In the rows, zero is written as 128.
Where one turn sends some rows of the set: a few examples, then the rows asked
Dezu: [119 136 120 134 129 116 122 108 129 117 156 116 104 113 124 129 138 172
 159 148 108 117 130 145 109]
did: [154 141 117 132 129 126 124 118 131 111 125 105 130 124 106 145 109  83
 129 137 116 120 127 129 173]
Gipu: [110 116 154 118 155 107 131 135 122 140 144 135 110 122 139 117 129 165
  78 119 131 109 117 147 123]
tep: [173 143 117 117 142 112 105 120 139 123 125 126 115 115 123 130 114 130
 130 120 126 100 132 108 165]
Popat: [118 145 122 156 126 118 136 149 142 122 121 148 158 140 126  99 158 102
 133 129 108 111 114 137 157]
Sarod: [ 89 109 107 123 128 131 138 132 138 117 149  86 140 158 132 120 140 105
  97 112 145 146 149 117 117]
bubin: [124 122 111 147 121 129 111 133 107 116  98 110 162 119 127 133 130 107
 127 144 130 114 153 140 169]
kitag: [106 130 146 110 155 121 141 122 131 108 155 101  88 130 119 112 115 133
  79 140 116 130 140 150 129]
Kib: [108 125 130 146  95 140 147 142 135 141 140 122 133 127 120 145 110 145
 162 130 117 156 128 137 117]
vel: [144 140 118 125 114 116 118 108 117  96 113 123 127 102 116 124 122 104
 117 146 123  92 156 150 151]
Duz: [ 97 138 139 116 124 111 148 132 144 113 159 130 127 131 135 109 136  87
  96 128 120 109 131 142  90]
vapab: [129 126 104 148 119 119 131 140 159 143 132 137 155 141 135  91 157 121
 140  96 130 135 135 108 153]
zer: [ 90 136 142 120 160 129 136 141 114 134 137 109 131 136 132 152 123 135
  76 134 126 143 145 136 131]
Ruk: [ 92 100 145 124 139 119 135 142 124 167 156 119 149 126 151 123 130 134
  97 107 147 141 125 141 116]
rov: [107  93 115 157 139 102 129 137 112 138 123  95 116 126 140 115 119 153
  86 108 128 132 153 128 146]
Vuf: [120  85 129 112 107 106 111 126 144 135 140 110 115 126 136  79 119 118
  98 117 151 136 132 150 109]
fupe: [160 115  96 121 104 114 120 100 129 113 127 110 124 106 122 120 124 122
 121 115 145 113 172 118 146]
Tokoz: [157 120 116 133 138 110 112 123 151 144 145 133 143 124 138 114 146 121
 149  99 133 100 104 108 156]
Movel: [158 143 105 123 117 105 124 113 136 128 121 156 135 116 127 129 144 142
 110 101 138 101 150 110 137]
zudu: [108  95 148 110 133 113 133 123 143 140 170 112 108 125 136  83 124 134
  98 114 142 130 116 156 114]
gesi: [119 136 111 119 109 141 124 137 126 110 146  98 119 142 109 128 111 157
 156 159 126 141 127 135 113]
Begad: [141 129 125 135 134 118 115 118 154 139 144 137 152 130 128 114 150  94
 151 110 128 105  91 131 156]
vanuk: [116 146 127 134 103 137 148 150 123 117 141 124 128 137 110 147 109 147
 149 155 111 133 115 138 110]
fav: [123 101 112 143 113 120 128 102 134 130 156 112 113 121 124 136 149 173
 158 129 122 135 122 139 112]
Dilu: [111 123 139 137  93 136 135 115 153 134 142 135 115 126 112 129 125 142
 160 127 118 153 112 160 112]
Vudu: [ 98 116 138 124 126 108 119 148 128 159 128 138 154 117 160 127 129 122
  98 109 143 126 147 128 103]
keban: [113 143 112 127 131 130 109 129 118 125 138 109 123 125 126 140 124 180
 158 151 122 131 140 132 117]
nebo: [122 114 139 133 129  90 126 134 117 124 122 142 110 123 129 108 126 143
  71 129 123  98 112 157 119]
gogo: [168 134 109 122 133 123 111 120 131 117 120 104 123 123 113 143 105 112
 127 128 129 119 139 110 174]
vigem: [121 116 111 148 112 131 126 135 136 105 123 103 150 138 118  91 140  85
 140 145 121 125 130 148 166]
lepit: [ 78 155 126 133 157 124 125 134 123 117 115 126 133 151 127 138 139 131
  78 121 124 123 140 137 132]
gezo: [151 143 109 121 111 109 131 113 168 121 142 151 121 131 119  83 151 119
 127 100 130 114 132 120 135]
von: [131 126 121 141 129 129 117 117 149 138 139 116 158 130 122 124 137  76
 154 115 127 127 106 135 167]
besug: [ 90 132 155 114 140 120 149 134 129 137 164 129 135 131 130 122 131 105
  87 134 125 127 112 162 107]
dep: [ 91 109 133 112 137 134 143 129 132 132 164  84 130 143 126 120 122 105
  93 131 138 162 139 144 122]
zaram: [172 127 116 121 138 108 109 117 154 130 145 124 116 116 131 106 127 127
 144 107 129  99 121 106 157]
nofi: [115 117 131 142 108 126 126 109 137 138 136 144 125 127 119 150 148 168
 149 125 122 137 106 153 112]
zomo: [111  93 133 121 152 119 132 131 123 135 149  89 104 129 139 116 118 162
  85 115 139 141 148 127 138]
gumer: [135 139 122 145 132 129 123 123 132 131 125 115 155 124 117 149 123  76
 140 127 118 124 119 133 174]
dom: [ 93 131 125 136 143 113 130 114 140 102 137  95  87 134 118  86 119 119
  93 124 113 130 148 154 139]

fav goes to Dezu
Begad goes to Tokoz
lepit goes to Sarod
Where do these go?
zudu goes to Gipu
Popat goes to vapab

Where one turn sends some rows of the set: a few examples, then the rows asked
G: [145 111 137 104 114  79 106 147 145 102 124 153 102  96 109 125 116]
R: [109  96 152 132 123 125 114 128 143 118 138 138 154 118  89 143 131]
A: [109 102 152 132 122 122 103 131 129 129 128 131 163 115 102 144 139]
E: [114 117 132 172 109  75  89 100 133 102 140 145 110 122 144 129 125]
X: [122 135 132 100 120 122  97 114 118 136 148 130  97 169 154 114 116]
L: [123 110 134 116 119 116 107 116 141 113 153 136  85 184 139 138 126]
M: [115 134 130 156 113  83  92  95 131 110 150 151 111 107 139 103 103]
B: [122 123 132 101 123 122 109 111 138 121 162 141  86 171 136 115 108]
C: [116 119 133 166 113  79  99  98 143  99 153 154 103 116 132 117 110]
V: [109 113 149 120 125 126 104 127 125 136 132 133 164 105 101 127 125]
K: [111 116 132 122 127 148 132 103 123 100 123 131  82 149  97 130 125]
S: [108 108 150 120 127 128 116 125 139 127 145 141 156 106  88 127 118]
P: [144 103 138 113 112  74 100 150 141 101 114 146 103 104 118 139 130]
Y: [120 120 134 115 117 115  92 118 122 126 139 125  97 181 155 136 134]
F: [110 114 133 131 123 145 120 107 110 103 107 119  92 156 113 143 145]
Z: [115 130 132 163 109  77  84 100 120 114 137 143 117 112 152 115 118]
D: [109 131 129 118 123 148 113 105  96 120 103 116 100 143 122 126 136]
W: [111 135 130 111 128 152 125 101 108 114 121 127  90 137 107 113 117]
T: [143 121 135  99 113  80  98 147 132 114 117 146 107  91 121 118 116]
N: [144 112 137 109 110  76  92 152 128 111 108 141 111  98 129 132 130]

V goes to A
D goes to F
Where do these go?
G goes to T
B goes to X
M goes to Z

